Each named move below is a turn or a mirror, shown by a few rows before and after it. Which moves, in which order, take the first row of each later pair to the second? The first pair is answered.
move X:
[-13 -50 -27  47  46  22  -3  36 -65] |-> [-13 -50 -27  46  46  22  -3  37 -64]
[ -4  37  12 -45 -35 -40  -6   7   0] |-> [ -2  24   9 -50 -31 -44 -17   7   9]
[ -5  14  10   4 -29  -2   0 -13  15] |-> [ -4   3   7   0 -27  -7  -9 -14  23]
[ -3  26   6  35 -10  22  17   3 -20] |-> [  2 -41  -1   9   2   7 -29   5  22]
move J:
[  1   4 -23  12  23  -6   0  18 -42] |-> [  5  36  -1  22   4  13  21   1 -30]
[ 17  -4  -2  55   9   3 -27   7 -11] |-> [ 16  25 -14  31   3 -28 -28  13 -24]
[ -4 -20 -10   2   1  -2 -21   8  19] |-> [ -3  22  -7  -9 -13 -14  -8   4  15]
move R:
[ 13  30 -16  15 -13 -20 -22 -15  23] |-> [ 12  27 -19  12 -11 -23 -25 -13  21]
[-10 -28   5 -15  11   2 -10   2  -6] |-> [ -9 -22   9 -26   6   2  -4   2  -5]
[-19  68 -14  46  23 -21 -21  18 -27] |-> [-21  75 -11  32  20 -26 -14  18 -30]
move U:
[  5  32 -21 -18 -22 -32 -26 -16  28] |-> [ -9  47  -3 -39 -23 -20  14  -9  -5]
[ 30  30 -18  -7  -1 -16  50 -12 -26] |-> [ 30 -19  19 -23  -4  15  50 -24  15]
[-15 -75  -8 -13  41  14  -3  27 -28] |-> [ -6 -63 -33   7  43  -6 -29  27 -24]
[ -2   6  41 -66 -30  14  20 -37  20] |-> [ 18  -2  -4 -29 -29 -15 -46 -42  58]
Now pairs of rows:
Between the rows of a pair lie two moves.
[-10 -19   3  47  -4  38 -36 -19  52] |-> [-33  40  19  16  -5  44  45   1 -37]  U then U
[-33  -2  -2 -14  13   7   8  11 -17] |-> [-22 -14  10  -5   4  18  -8  -4  24]  J then U
[ -7   4   2   9  11  13  14   8 -21] |-> [ -7  13   1   5  10   9  14  10 -24]  J then J
[  5  35 -14 -57 -36 -48   9  18 -21] |-> [ 11 -53   4  60 -12  49 -10  -5  18]  J then R
[ -1  14  18 -38 -21  -8   7  -4  38] |-> [ -6  28  24   6 -16  27  37  -3   6]  J then X
[  4 -48 -18 -22  11 -15 -14  26  15] |-> [ -1  12 -12 -47  -6 -30  19  27 -11]  U then R
[ 10 -26  -9  44  20  23 -31  -2   6] |-> [ -1  21 -27  18  22  -8  -3  18 -51]  U then R
[ 18  20  27  22 -35  25  18   2  -9] |-> [ 18 -39 -16   1  -7 -14 -36  25  -8]  U then J
[  9 -14  43 -17 -19  43  46 -21  30] |-> [ 11 -47 -45 -28  23 -37 -27  19  -1]  J then U
[  4 -76   4 -72  22 -41 -42  10  15] |-> [ -8  54  47 -64 -20 -12  59  -3 -43]  R then X
[  0   1  42 -55 -47 -14  12 -37  56] |-> [ 17  24  -7  -6 -46 -41 -31 -38  67]  U then R
[-13 -63  -5   2   7  10  15  -5   8] |-> [ -8   7 -40  42   0 -12  17   0 -26]  U then X
[ 12 -13  19  13  -1  10   2   2  -4] |-> [ 10   8   2  -2  -3 -19  -3   9 -16]  R then J
[  7  -2 -23  15  22  10  -2   7 -32] |-> [ 4 -5 19 -7  6 36 24 -9 -8]  J then U
[  4  54  -2  -2  -6 -17  20 -11 -11] |-> [  4  -2 -17  54  21  13  -6 -10  -7]  J then U
[  4 -43  19 -60  33  -7 -44  33  17] |-> [  4  70 -12  -8  20 -23  -9  40 -51]  U then X
[  9   5  10  28   0   2 -15  -8  45] |-> [  6  -2 -11  12  10 -24 -32   6  34]  U then X
[-13  22 -41  -9  47  -8 -13   7 -40] |-> [ -3  69   2   5  10  24  16 -25  -5]  X then J
[-17   8 -12 -51 -24 -14   5  24 -26] |-> [-12 -33  24 -16 -28  41   1  -1  24]  J then X
[  3 -31 -10  37   1   5  -1   5  28] |-> [-10   8  -1 -26  -9 -22  37  19 -10]  J then U
[  7  71 -17  13 -22 -28   4   0  -5] |-> [ 10  -8  30  -4 -26  13  -7 -23  66]  U then U
[ -8 -18 -17   1  32 -12  -3  29 -27] |-> [ -4  37   9  12   5   5  29  12 -25]  X then J
[ 22 -14  19 -25  25  41  17 -16  23] |-> [ 32  45 -20  24  21  17   1 -16   7]  U then X
[-20 -73 -30  18  12  16 -24  17 -14] |-> [-25 -47   7  31  -4  60  24   3 -23]  X then U
[  2 -18   5 -13 -10  -2 -32 -17  46] |-> [  4   1  12 -12 -18   0 -23 -21  49]  J then J
[ -8   3  34   0  12  20  33 -16  15] |-> [-16  10   8  -3  27  -1  33   7 -28]  J then X
[  4 -32 -17  28  16  10 -28   6  -9] |-> [ -3 -27 -22  14  21  -3 -22  15 -31]  U then X
[-22 -86 -46 -84  42 -44 -27  34 -29] |-> [-28  10  27  45  10  88  88  -7 -67]  X then J
[ -8  22 -15  39  10  29  31   2 -49] |-> [-10 -29  20  17  14  57  33  -4 -19]  R then U
[  4  13  50 -25  13  17  50  18  -5] |-> [  3 -35  -1 -22  48 -17   4  43 -18]  R then J
[ 40  36 -22 -25  16 -22 -38  14   4] |-> [ 31  44  21 -53   3   4   4   6   4]  R then U
[-24 -27  56 -45  17  31  28  -8  18] |-> [ -9  57 -40  13  24 -47 -18  13 -26]  U then U
[ -9  -1 -12  28  17  22  14   1 -32] |-> [-10 -33 -22   4  25   2 -11   8 -18]  R then X
[  7  83 -25  -4   7  -4  45   8 -42] |-> [  0   4 -62 -14  49 -23   3  35 -57]  J then J
[-12  20 -33  21  17  -8   8  26 -57] |-> [-22  -9   8 -42  12   2  32  26 -46]  U then J
[  4 -13 -14  11  21 -11   5  28  -2] |-> [  0 -18   4 -16  15  -7  18  25   5]  R then U
[ 10  25  10  43  -5  24  18  -8 -13] |-> [  4 -33 -23   4  25 -16 -17  18 -25]  U then J
[-14 -12   3 -38   1  14 -13  24 -20] |-> [-14  -8  21 -34  -7  29  -2  14  -9]  R then J
[ 15 -17 -17 -25 -28 -32  -1  17  10] |-> [ 11 -23   8  27 -24  25  22   5   6]  X then J
[ -8 -12 -12  32  26  17   7  13 -34] |-> [-14 -37  10  -4  24  23  13  13 -19]  R then U
[  0  28  -6  40   9  10   5  -1 -13] |-> [  1 -18 -18 -10  20 -25 -29  12   6]  X then R
[ -9  54  -4  22  -7 -13  16  -3  -6] |-> [ -1  -1  20  20  -9   9  -7 -20  51]  U then U
[  0  -2  -4   4  -5 -20 -23  -5  16] |-> [ -3  -9   2  35   2   6 -10  -5   5]  X then J
[ 18  23 -62  61  11 -25  -3  27 -18] |-> [ 27 -32 -48  49  11 -18 -36  13  42]  J then X
[  1  18  -5 -33 -19 -19   2 -28 -31] |-> [  9 -18  10 -32 -21  -5 -17 -41   9]  R then X
[ -2  58 -23  63  -7   0  28   7 -39] |-> [-17  -1  42  18  -6  50  69  -1 -24]  R then U
[ -3  30 -43   0  21 -34   3  25 -32] |-> [-16 -15  24 -35  18  23  47  15 -19]  U then J
[  0 -22   5  11   4  25   7  11 -10] |-> [  3  -5 -16  22   6  10  -1  15 -22]  U then U
[ -2  -7   6  41   6  50 -10  -6  10] |-> [ -7  28 -18 -46   2 -23  -9  19 -24]  J then R
[-38 -30  -2  16   4  25 -21 -17   8] |-> [-40   7 -32   1   6 -15 -23  -1 -23]  U then R
[  0 -33 -10  16  17  11 -20  10   7] |-> [-13 -12   2  -2  18  17  16  19 -30]  U then U
[ 14  87   9 -25 -48 -10  27 -19  20] |-> [ 19  57 -33 -47 -30 -59 -22   1  21]  X then U
[ -4 -31   3 -17  10  19  30  27  -2] |-> [  0 -11  14 -12  -1  28  43  16   4]  J then J
[ 29 -14 -11 102  15  21 -18  -9   5] |-> [ 10   0 -36  67  37  -9   5  25 -68]  U then J
[ 15  65 -14  53 -10   7  13  -5 -36] |-> [  6 -15  21  61   6  61  19 -12 -14]  U then R
[ -2 -56  -2 -84  28 -36 -22  26  -6] |-> [  1 -86  43 -21  24  45  -4  -3  31]  J then J
[-15  14 -40  74  28  22  24  19 -71] |-> [-20 -29 -57  28  47  -8   1  38 -75]  X then U
[ -8  28  -5  16  -4   3 -10 -45 -11] |-> [ -4  12 -11  -6  -5 -14 -33 -44   7]  X then J
[  7 -42  26 -14 -21  12  11  -9   2] |-> [ 17 -26 -22  25 -13 -19 -31  -3  -1]  R then U
[  2  -9  -5  -9  -6 -16 -18  15  36] |-> [  4   8   2   2 -15  -8 -12   6  41]  J then R
[  0 -28  33 -16  40  -9 -30  10  -2] |-> [ -3  26  41  19  30  12   6   5 -31]  X then R
[-17  -5  31  27  11  52  34  16 -39] |-> [ -8 -46  11  49  23  47 -12  15  -8]  R then U
[ -6 -29  15 -29   9  15  29 -14  18] |-> [-11  10   3 -36   7  -3  42  -7 -11]  J then X
[ -3 -23   6 -31   8  -4  -3  10  -3] |-> [ -1  -6  20 -30  -4   6  12   1   4]  R then J
[-23 -62  19 -17  15  15  21  23 -44] |-> [ -7 -84  13  14   9  18 -20   9   6]  X then U
[ -6 -34  -5  -2   8  25 -15 -14   5] |-> [ -3   7  14  -2 -14  32   6 -26  11]  J then J
[-16 -20 -20  17  42  19  27  25 -53] |-> [ -1 -50 -33  35  42  14 -21  14  -2]  U then U
[  3  13  11  -1   5   7  18 -16 -10] |-> [ -1 -15   0  -8  20   2   6  -6 -16]  J then R
[ 15  57 -16  -7  -6  -8 -14 -20  22] |-> [ 17  44 -22  19  -1   2 -24 -22  27]  R then R
[  6  25 -36 -47 -28 -64  -5  11  37] |-> [  8  11  21  25 -41  32  28 -25  73]  J then X
[ -8  26 -43   9 -27 -34  22 -11  11] |-> [ -7   7 -34 -14 -28 -42  13 -11  31]  X then R
[ -3 -37  23 -48  -1  -5 -28  19  33] |-> [  4  25  -1 -48 -18 -40 -26  22  13]  U then R
[  0  10 -28 -18 -20 -32 -32  -6   8] |-> [ -6  25   2 -40 -32 -16   3  -9   3]  R then U
[-13  32   6  12  20  -3  -3   0 -16] |-> [-17  -9  13 -14  31  -2 -10   7 -14]  U then J
[ 14 100 -48  60 -22 -55 -22   2 -10] |-> [  8  13 -82  59  22 -66 -63  27 -21]  J then J
[  5  -7 -13  20  19  -7 -20   0   0] |-> [ -4   8  10  10  13  14  17   1 -23]  X then U
[-13 -40  43 -35   6  25  25  -3   7] |-> [  2 -42   1 -40   8 -26 -32   3  30]  J then U
[  6 -35 -15  30   1  19 -31  -7  24] |-> [ -2  30 -40  10   0 -16  -3  12 -39]  U then R
[-11 -54  37 -28   3  46  -3 -22  28] |-> [-12 -21  22  42   9  69  13 -22  -7]  X then R
[-14  27 -12 -61 -16 -19 -11   8 -12] |-> [-11 -12  30  -9 -19  51   0 -21  31]  J then X
